(in the rows, 128 means zero)
Each named move below is a turn or a mirror, shown by a few rows before and after it. Which moves, in which order, take the first row of each later pair to the second? The first pair is answered.
bifu (before -> after):
[ 92 113 127 123 115 122 116 139 105 126 121 109] -> [116 131 125 140 162 136 129 129 110 140 122 101]
[122 167 119 136 140 152 127 115 127 114 142 139] -> [108 153 118 124 109 142 121 123 123 105 142 148]
[116 172 157 138 155 116 168 139 141 130 146 147] -> [ 94 154 162 119 109 103 155 155 134 116 145 154]
[166 124 159 166 102  96 152 110 122  85 149 143] -> [169 125 161 169 114  98 156 110 122  87 152 144]
dek (before -> after):
[158  87 122 165 126  87 128 120 150 128 113 112] -> [154  96 129 175 134  92 151 116 146 102 126 126]
[121 122 110 107 124 119  86 126 126 160 113 116] -> [116 149 132 131 142 134 151 116 111  96 153 156]
[199 138 123 106  88 140  94 157 182 143  89 117] -> [194 164 142 133 106 154 164 149 165  72 133 157]
[123 143 118 152 167 121 110 123 113 145 131 144] -> [121 138 117 154 166 119 107 125 110 146 128 144]
sev (before -> after):
[133 147 127 147 142 136 134 120 132 121 129 100] -> [100 138 123 134 120 135 132 124 115 116 133 106]
[162 151 146 129 104 147 146 122 159  84 136 151] -> [136 148 144 118  84 146 145 127 146  73 136 157]
[114 157 110 148 178 114 123 127 124 141 130 107] -> [ 79 147 108 133 154 116 118 132 107 129 133 113]
[142  98 141 139  97  72  83 158 125 103 113 115] -> [167 105 141 149 113  74  83 152 140 110 109 107]
Moben (before -> after):
[110 112 127 146 123 107 129 116 123 146 139 120] -> [120 123 131 157 140 117 142 110 126 137 144 127]
[140 149 100 121 139 161 135 129 114 119 196 124] -> [135 115  93 106 102 128  90 144 115 151 172 103]
[129 154 104 105 125 162 104 129 160 160  99 123] -> [129 167 104 111 139 179 119 124 157 149 108 133]
[133 162 130 140 209 180 164 111 140 108 162 148] -> [ 59  86 110  83 101 127  67 146 116 155 125 120]

(2 to 3 moves a pair)
[121 136 123 152 137 117 148 138 112  85 141 148] -> [156 137 128 156 136 111 138 136 131  89 133 141] : sev bifu sev
[100 158 122 150 162 124 154 131 122 105 143 166] -> [ 72 154 106 126 148 134 130 134 121 130 130 158] : dek Moben sev
[122 140 118 154 193 138 161 121  94 139 141 125] -> [180 137 127 158 187 126 149 117 127 142 127 117] : dek bifu Moben
[105 164 121 120 140 178 147 114 131 110 141 148] -> [147 169 126 127 150 172 144 109 154 119 132 140] : bifu sev
[125 110  85  83  66 107  76 153 131 118  96 145] -> [162 173 108 143 178 146 174 120 124  78 145 165] : dek bifu
[115 134 170 126 115 103 132 146 132  85 134 159] -> [166 149 170 136 147 112 124 134 164 108 114 142] : sev Moben sev
[129 134 119 107  99 105 108 118 123 113 116 115] -> [109 137 116 108 105 104 114 118 108 110 122 117] : dek bifu Moben
[174 136 127 158 161 105 145 131 133 119 127 114] -> [123 113 126 127  87  99 136 150 117  83 132 140] : bifu Moben Moben
[199 142 138 133 125 128 132 124 181 114 128 144] -> [184 158 130 125 133 155 142 118 180 110 127 156] : Moben sev
[121 144 143 150 139 132 168 128 115  78 157 159] -> [151 151 144 158 149 128 167 123 131  86 153 152] : bifu sev
[144 123 128 135 144 137 125 118 157 144 140 124] -> [101 109 116 129 135 137 114 124 135 151 142 119] : sev bifu Moben
[113 119 128 119 110 130 155 123 111  86 147 139] -> [174 137 123 133 156 135 149 110 144 116 131 118] : dek Moben
[ 91 128 119 115 131 153 107 129 144 155 124 114] -> [126 129 123 120 133 146  99 128 164 157 119 108] : sev bifu sev
[147 118 140 166 166 105 158 138  78 107 127 110] -> [ 98  96 126 137 124  99 122 152  66 127 109 104] : Moben dek
[191 121 154 157 159  92 170 116 113  92 180 122] -> [142 139 132 153 200 127 173 109  85 124 181 108] : Moben bifu
[125 133 144 154 107 100 141 141 112  77 123 126] -> [ 91 125 127 129  88 110 115 145 108  96 113 123] : dek Moben Moben
[132 142 164 134 124 146 172 122 132 106 128 163] -> [ 99 113 138 102  96 134 113 135 128 163  95 131] : dek bifu sev
[119 158 118 135 152 155 101 115 158 153 148 115] -> [159 136 134 140 119 120  91 124 176 140 146 116] : dek bifu Moben
[ 90  92 143 113  67  92 134 153 114  72 142 144] -> [167 139 125 157 210 120 131 121 136 164 114  85] : dek bifu dek
[102 139 140 118 105 135 152 137 114  95 152 152] -> [131 131 117 112 130 133 101 132 135 175 112 103] : bifu dek
[118 152 111 104 103 163 121 129 151 116 121 144] -> [151 156 111 124 147 158 118 120 156 145 112 121] : Moben sev bifu
[ 68 114 121 150 135 149 145 130  55 126 152 133] -> [125 121 111 165 181 146 117 118  80 182 128  96] : dek bifu Moben
[168 142 122 104  88 149 107 120 188 142 100 129] -> [174 170 119 136 161 166 142 106 173 146 114 125] : dek Moben bifu
[140 118 138 136 141 121 114 129 117 141 111 103] -> [124 115 147 132 115 118 130 134 105 103 125 126] : dek bifu
[101 143 119 123 155 114 116 124 134 152 142 121] -> [137 133 131 134 150  92 116 128 145 146 140 116] : dek bifu Moben
[138 134 124 104 112 135 134 118 129 104 130 150] -> [146 118 122 108 108 114 107 124 130 131 116 130] : bifu sev Moben
[152  88 122 136  91  87 117 131 111  96 138 135] -> [163 121 125 158 137 112 156 118 110  83 156 142] : Moben sev bifu
[173 160 141 146 145 140 160 114 154  87 149 147] -> [153 148 113 128 172 146 104 112 145 174 111  98] : sev dek bifu
[ 80 135 107 124 159 151 136 124  90 146 135 122] -> [ 76 114 121 112  98 133 132 139  98 107 139 143] : sev bifu dek
[150 108 164 152  98 115 164 119 144  63 160 177] -> [178  86 140 129 100  99  76 120 173 160  99 117] : sev bifu dek
[171 125 138 161 177  93 117 126 132 167 120  95] -> [121 162 144 148 152 140 178 119 121  85 164 162] : bifu sev Moben
[ 75 120 105  96 122 138 127 134 107 136 124 137] -> [ 94 140 109 120 169 150 149 120 108 137 132 136] : dek bifu
[130 150 130 150 164 146 134 113 126 117 142 133] -> [144 136 124 145 152 126 101 120 139 149 117 111] : Moben sev
[109 144 131 119 144 146 142 120 120 117 138 140] -> [128 131 125 121 152 133 113 124 126 154 120 116] : sev Moben bifu
[147 130 137 160 175 103 154 133 118 141 140 110] -> [113 108 126 141 149  96 121 145 104 164 129  96] : Moben bifu Moben
[129 121 127  97 107 122 146 126 124  93 136 161] -> [155 112 119  93 112 114 109 122 145 137 111 136] : Moben Moben dek
[158 154 146 162 174 138 187 107 153 113 137 161] -> [ 81  99 115 100  91 112  93 135 135 178  92 128] : sev dek
[139 121  84 117 145 155 104 125 151 140  96 104] -> [167  96 108 126 106 116 106 138 152 110 100 114] : dek bifu Moben
[ 84  99 124 158  77  53  62 134  82 142 106 103] -> [ 28 131 120 152  81  98 109 127  60 101 136 140] : Moben Moben
[117 160 123 120 165 155 158 110 127 129 158 130] -> [146 151 138 134 168 132 165 111 133 119 160 129] : Moben dek sev
[ 91 126 114 111 106 140 127 136 117 132 121 137] -> [158 139 130 147 151 126 151 126 137 120 127 132] : Moben dek
[156 128 108 112 140 153  96 112 151 157 116  95] -> [ 99 101 113  99  87 137  94 130 118 126 128 114] : dek Moben
[ 82 166 132 135 151 162 161 117 122 126 146 152] -> [108 137 120 136 164 135 107 122 133 196 112 104] : sev Moben bifu
[165 137 135 103 133 139  90 117 171 185 101 106] -> [106 165 159 123 147 164 178 111 121  93 164 163] : dek sev bifu
[134 133 139 170 155 135  95 134 133 149 114 104] -> [ 99 119 150 158  96 122 104 149 119 100 132 138] : dek bifu
[120 127 125 121 115 117 144 126 132  67 161 159] -> [147 107 134 132 106  86 129 132 140  83 153 143] : Moben dek
[ 69 122 103 110 148 141 114 138  91 162 126 115] -> [ 64 125 105  99 125 149 113 140  98 150 126 127] : sev Moben bifu
[ 55 162  64  95 120 222 122 112 133 111 149 134] -> [118 186  65 120 173 232 130  96 158 132 139 119] : bifu sev
[133  96 144 143 119  73 130 148 113 115 132 127] -> [132 147 136 150 169 136 168 125 120 103 148 142] : Moben dek Moben
[128 124 113  98 122 168 108 129 124 160  73 132] -> [162 122 123 125 156 144 118 124 123 171  74 119] : dek Moben bifu
